One turning vector, and how many ticks it has turned:
The counts run from 0 to 929.
[-1.00 -0.55  1.69  1.11  0.59  0.00 -1.89 -0.99  0.09  0.17  0.80  2.14
  3.27 -1.16  0.25  1.04 -1.72 -1.34 -2.94  3.15  1.99 -1.59 -1.34 -0.46
  0.57 -1.94  1.33 -0.35 -1.24 -2.00 -0.65 -2.77  0.56 -2.35  0.65  0.35
 -0.79  1.69 -1.36 -0.19 -1.05 -1.87 -1.07 -1.63 -1.26 -0.80  0.93 -0.97
 -0.22] -> 530
[-2.59 -0.50  0.82  1.93  3.27 -2.09  1.19  2.17 -2.27 -1.77  1.51  0.37
 -0.63 -0.59 -0.68  0.27  1.24 -0.80 -1.70 -0.84 -0.88  1.71 -1.68  2.32
 -2.00 -0.71 -1.31 -0.35 -0.23  1.10 -1.65  1.07  1.35 -0.10 -2.17  1.73
  1.66 -0.36  1.60 -0.49  0.32 -0.98  0.64  3.25 -0.10  1.19  1.36  0.06
  1.99] -> 390
[ 0.54  0.16 -2.62 -2.86  0.72  0.72  0.24 -0.15  0.71  0.03 -2.07  0.59
 -2.36  1.56 -0.66  0.56  2.09 -1.08  1.06 -0.29 -0.04  1.46 -0.48  1.89
 -1.87  2.66  0.54  4.44  0.89  1.60 -0.41  0.58 -1.12  0.46 -0.15  1.26
  0.49  0.42  1.08 -1.16 -0.12 -1.75  1.87  2.42 -1.21 -0.22  1.18  0.99
  1.89] -> 85
[-0.58  0.74 -0.03 -1.76 -1.43 -0.75 -1.14 -0.27  2.85 -2.02 -0.11  1.29
  0.03  2.14  0.15  0.44  0.19 -1.45  0.67  1.21  0.45 -0.93 -1.92  0.06
 -0.92 -0.47  2.75  3.06 -2.66 -1.03 -3.28 -2.94 -1.48 -2.38  0.15 -1.71
 -0.33 -0.65  0.42 -2.61 -0.87 -1.38 -0.59 -0.28 -0.52  0.32  0.80  0.78
 -1.38] -> 352
[-1.41 -1.10 -1.19 -0.55  2.76  0.34  1.13 -0.50  2.24 -1.70  0.66  1.83
  1.80  0.97  0.07  1.45  0.63 -0.82  0.40  1.43 -0.36 -0.42 -0.98  2.18
 -0.74  1.03  3.12  3.26 -1.51 -0.80  0.06 -0.48  0.46 -1.64 -0.23  1.28
 -1.32 -0.13  0.39 -1.71 -0.79 -2.98  1.61  0.54  0.39 -1.59  3.10  1.09
  1.81] -> 266
[-1.38 -0.28  1.65  0.13  1.10 -2.35  0.07  0.34 -1.02 -2.15  2.31  0.99
  2.85 -1.17 -0.54  1.05 -1.05 -2.57 -3.63  0.99  0.67 -0.65 -1.48  1.29
  0.33 -2.94 -0.11  1.51 -0.30  0.95 -2.14 -1.90  2.13 -0.80 -1.00  0.58
  1.97  1.09 -1.25 -0.81 -0.52 -1.35 -1.49  0.17 -0.80  0.59  0.99  0.68
  1.40] -> 48
[ 0.72  0.24  0.98 -0.25 -0.43  0.34  0.03 -0.74 -1.03 -1.44  2.94 -0.70
  0.82 -1.46 -0.41 -0.03 -0.78  1.04 -1.07 -3.03  0.10 -1.79  0.35  2.03
  1.68 -2.59 -0.25  1.95  0.95  2.15 -0.46  1.69  2.38  2.56 -0.70  0.40
  2.22 -0.05 -2.24  1.02 -0.63  0.56  1.84 -0.39  0.87  3.68 -1.13  1.01
  0.28] -> 721
[-1.03 -0.16 -1.89 -0.15  2.32 -2.93  3.29  2.67 -0.26  0.12 -0.15 -0.39
 -0.86  0.35  0.29  0.64  1.35 -2.13  1.59 -1.98 -0.30  2.35  0.56  0.58
 -1.66  2.47 -1.41 -0.89 -1.62  0.79 -0.56  1.57  0.99  0.24 -1.88  1.21
  1.48  0.30  1.89 -1.38  2.25  0.63 -0.60  3.22 -0.70  1.20  0.25  0.77
  1.55] -> 819
[ 2.82  0.98 -0.82 -1.90 -2.60  2.19 -1.48 -2.02 -1.23  1.71 -1.83 -1.46
 -0.14  0.05 -0.19 -1.00 -0.85 -0.31  1.92 -1.31  1.65 -1.80 -0.41 -0.21
 -0.80 -0.29 -1.49  2.73  0.48  0.78  0.67 -0.06 -0.06  1.98  1.17  0.72
  0.79  2.50 -1.73 -0.75 -0.90  1.46 -1.59 -1.48 -2.81  2.02  0.50 -2.74
 -0.66] -> 163
[ 0.29 -1.65  1.00  1.45  1.21  0.00  0.16  0.39 -3.05  1.08 -1.57 -1.14
 -1.78 -1.89 -2.36 -0.31  0.25 -0.71 -0.56  1.60 -0.29  1.51 -1.07 -0.26
 -1.36 -1.73 -2.68 -0.47  3.53  1.46 -0.22 -1.32  0.36 -0.52  0.55  3.01
 -0.45  0.79 -0.33  0.87 -0.54  0.48  0.38  2.57 -2.55 -1.67  1.08  0.89
  1.60] -> 307
[ 0.73 -1.37 -2.53  0.25  1.07 -0.33  2.95  0.97  0.11 -0.10 -1.13 -2.60
 -0.60  0.04 -0.97 -0.62 -0.51 -1.15  5.26  0.56 -1.45  0.67  0.84 -0.49
 -1.09  0.23 -1.31  0.55  0.17  0.71  0.33 -1.68  0.93 -1.25  1.00  1.61
 -1.59  0.79  0.39 -1.68  0.78  1.59 -1.25  0.70 -2.33 -1.61  2.40  1.29
  1.05] -> 825
[-0.34  0.95  0.39 -0.25 -1.72 -0.71 -2.66  1.36 -2.36 -2.46 -1.22 -0.58
 -0.94 -0.09 -0.72 -2.17 -0.07 -0.83 -1.00  1.23 -0.36  0.03 -3.01  0.74
 -4.16 -3.02 -2.70 -0.43 -0.02 -0.11 -0.79 -0.96  0.72  0.23 -1.86  0.22
 -0.36  1.69  0.28 -0.16 -2.37  1.10 -1.35  0.76 -1.01  0.95 -0.18 -1.49
  0.62] -> 652
[ 3.45  1.07 -1.52 -2.71 -3.68  1.76 -0.90 -2.79  0.96 -0.10 -1.14 -0.34
  0.88  0.27 -0.08  0.29 -1.08  0.45  0.83 -0.78  1.55 -2.38  0.95 -0.41
 -0.23 -0.97  0.31  2.07 -0.39  0.62  1.39  0.53 -0.46  2.03 -0.28 -0.69
  0.21  1.37 -1.84  0.08 -1.01  1.01 -0.06 -2.21 -1.28  1.64 -2.34 -0.83
 -0.68] -> 501
[ 0.73  0.06 -1.92 -1.44 -0.43 -1.86  3.79 -0.41  1.66 -3.68  1.08 -0.62
 -0.27  0.29 -0.52  0.78  0.26  0.13  1.03 -0.85 -1.23  0.58  1.37 -0.06
 -0.87 -1.47  1.06 -0.29 -1.25  1.25 -0.93  0.05 -0.17  0.21 -2.82 -0.69
  0.18 -2.24  0.68  0.12  0.11  1.05  1.21  1.28  0.20 -0.03 -2.73  4.65
  0.09] -> 145
[ 0.71  0.83  0.62 -0.24 -2.38 -1.94 -2.77  1.59 -3.00 -0.60 -1.35 -0.89
 -0.88  0.14 -1.30 -1.34 -0.89 -2.02 -0.89  0.46  0.15  0.40 -1.92 -0.23
 -2.41 -2.00 -3.60 -0.98  0.33  0.57 -1.15 -1.02  0.89  0.20 -1.01 -0.65
  1.26  2.68  0.17 -0.29 -1.10  1.60 -2.02  1.16 -2.63  0.88 -1.02 -1.32
  0.48] -> 650
[-2.26 -0.27  0.78  1.13  2.70 -2.91  0.19  2.59 -2.05 -1.37  1.46  0.58
 -0.31 -0.38 -0.76  0.50  1.07 -1.53 -2.24 -0.89 -0.15  1.53 -1.48  2.15
 -1.62 -0.22 -1.42 -0.39 -0.20  1.21 -1.84  0.93  2.04  0.26 -2.52  1.27
  2.23  0.16  1.14 -0.41  1.00 -0.88  0.48  3.19  0.18  1.41  0.81  0.13
  2.24] -> 389
[ 2.03  1.15 -1.14 -0.86 -2.71  2.80  0.53 -2.47  0.68 -0.39 -2.70 -0.86
 -0.80  0.00 -0.12 -0.88  0.43  1.72  2.68  0.45  0.27 -1.39 -0.51 -1.89
 -2.65 -2.17 -0.16 -0.93 -0.83 -1.62  1.16 -0.58 -1.71  0.42 -0.75  0.71
 -2.21 -0.60 -0.54  0.64 -2.00  1.86 -0.55 -1.70 -1.08  0.72 -1.86 -0.61
 -2.70] -> 497
[ 1.20 -1.24 -1.94 -0.18  0.93  0.49  4.47 -1.84  0.31 -0.40 -1.85 -1.80
 -0.27 -0.90 -0.95  1.22  0.03 -0.87  3.24  1.23 -1.08  1.07  1.45 -1.10
 -0.86 -0.69  0.18 -0.25  1.04  1.24  0.93 -1.91 -0.64 -1.40  0.39  1.93
 -1.23 -0.84 -0.40 -0.09  0.11  0.99  0.08  0.63 -2.67 -2.85  0.32  3.04
  0.46] -> 488
[-2.14 -0.59  0.03  2.38  2.24 -2.28 -0.42  3.72 -0.94  3.57  0.16  0.07
 -0.37 -1.77  0.08 -0.58 -0.13 -1.25 -1.07  0.90  1.70  1.69 -0.99 -1.29
 -0.32  0.87 -1.88 -2.14 -0.46 -1.68 -0.04 -1.43  1.21 -0.99  1.35  2.69
 -0.91  2.64 -0.23  0.19  1.59  0.83 -1.68  1.63 -0.25 -0.04  1.01 -0.37
  0.11] -> 127
[ 1.72 -1.01  0.29  1.21  0.63  3.12 -1.56 -1.56 -0.59  3.67 -0.59  0.27
 -2.43 -0.18 -0.82  0.35  0.72  2.38  0.58 -1.62  0.71 -0.22  0.36  1.60
  0.37  2.16  0.29  0.79  2.06 -0.18  1.58  2.85 -1.55  1.09  2.24  1.18
 -0.55  0.04  0.18  0.84  0.33 -1.19  3.50  0.70 -0.88 -0.02  0.63 -0.65
  0.60] -> 853
[ 0.17 -1.78  0.50  0.10  1.12 -0.59  0.85 -0.22  1.42  2.05 -0.34 -0.12
 -2.24  0.47 -1.41  1.93 -0.20 -1.14  0.52  0.75  0.42  1.18 -0.15 -0.26
  1.82  1.21  1.90  1.56  1.45  1.18 -2.65 -2.54 -1.79 -2.64  2.34 -0.03
  0.43 -1.11 -0.03 -1.26  1.17 -1.28  1.52  1.41 -2.07 -2.36  0.76  3.65
  0.49] -> 699
[ 1.69  0.62 -0.26 -1.49 -2.83  1.05 -3.75  0.51  1.62  2.10 -0.31 -0.73
 -1.09  0.36 -0.01 -1.46 -1.58  0.96  2.39 -0.47  1.38 -1.82 -0.95  0.10
  0.94  0.07  0.20  3.73 -0.35 -0.42 -0.77 -1.35 -0.82  0.41  2.85 -0.34
 -0.56  1.76 -1.09 -1.19 -0.86  0.19 -0.50 -1.60 -0.75  1.38  1.09 -0.99
 -1.22] -> 773
[ 0.49 -0.89  0.87  2.33 -0.06  0.40 -1.31  0.58 -0.86  0.59  1.10 -0.42
  0.67 -3.49 -0.43 -0.90 -1.89  1.74 -1.74  1.46  0.19 -0.51  0.40 -0.70
  0.20 -3.21 -1.23 -3.29  1.11 -1.73  2.48  0.49  1.55  0.08  0.62  1.97
 -2.57  1.05 -1.31  3.18 -0.86  0.95  1.46 -0.37  1.19 -0.77 -1.60  1.30
  0.24] -> 799
[-0.75 -0.44  1.35  0.71  0.20  0.16 -3.63  1.05 -0.26  0.91  1.14  0.99
  1.55 -0.72 -0.52 -0.90 -1.58 -0.50 -1.34  1.36  1.53 -1.75 -2.47  1.53
  1.05 -1.37 -0.22  2.87  0.29 -0.95 -0.96 -1.71  1.51 -0.48  2.34  1.19
  0.02  2.54 -1.89 -0.98 -1.50 -1.34 -0.68 -1.11 -0.19  0.96  3.08 -1.80
  0.78] -> 866
[ 0.50 -1.93 -0.71  1.13  2.43 -1.07  4.93 -1.28 -0.06 -0.63  1.62 -0.95
  2.55 -1.92 -0.47  1.89 -0.82 -1.03  0.51 -0.14 -0.38  0.30  3.00  0.05
  0.71 -1.00  0.34 -2.37  0.07  1.02  1.77  0.24  1.99 -0.78 -1.17  1.23
  0.20 -0.31 -0.50  0.91  1.56  0.58  0.51  0.13 -1.07 -1.65 -0.77  2.57
  1.60] -> 59
[ 0.06 -0.86  1.55  0.27  0.00 -0.61 -2.32  0.46  0.53 -2.24  2.13  0.21
 -1.17  0.94 -1.66  0.39 -1.11  0.41 -0.26 -0.14 -1.24 -0.66 -1.19  2.70
  0.76 -1.77  1.14  2.79  1.00  1.24 -3.58 -0.63 -0.06 -1.64  0.52 -1.54
  1.31 -1.14  0.09 -1.18 -1.10 -2.51  2.25  1.15  0.00  0.44  1.42  2.28
  1.18] -> 784
[ 1.25 -0.66  0.30  1.03 -0.21  1.02  0.05  0.43 -2.83  2.60 -1.53 -2.55
 -2.01 -1.71 -1.41 -1.48 -0.23 -0.50  1.54 -0.27  0.60  0.42 -0.98 -0.21
 -0.17 -1.15 -3.31  0.93  2.91  1.37 -0.01 -1.45  0.66  1.04  2.09  2.64
  0.23  1.61 -1.36  0.12 -0.33  1.99 -0.89  0.76 -2.78  0.89  1.38 -0.74
 -0.05] -> 645
[ 1.53  0.62 -0.35 -1.93 -2.66  1.77 -0.84 -2.53  3.32 -1.90  0.30  1.06
  0.58  0.95  0.35  0.29 -0.63  1.15  0.88  0.59  0.46 -2.42 -0.53 -0.08
  0.03 -1.92  3.23  2.61 -1.56 -0.67 -1.06 -1.58 -1.82 -0.73  0.25 -1.39
 -0.81 -1.48 -0.93 -0.56 -1.85 -1.07  1.06 -2.10  0.25  0.36 -1.09  1.51
 -1.85] -> 16
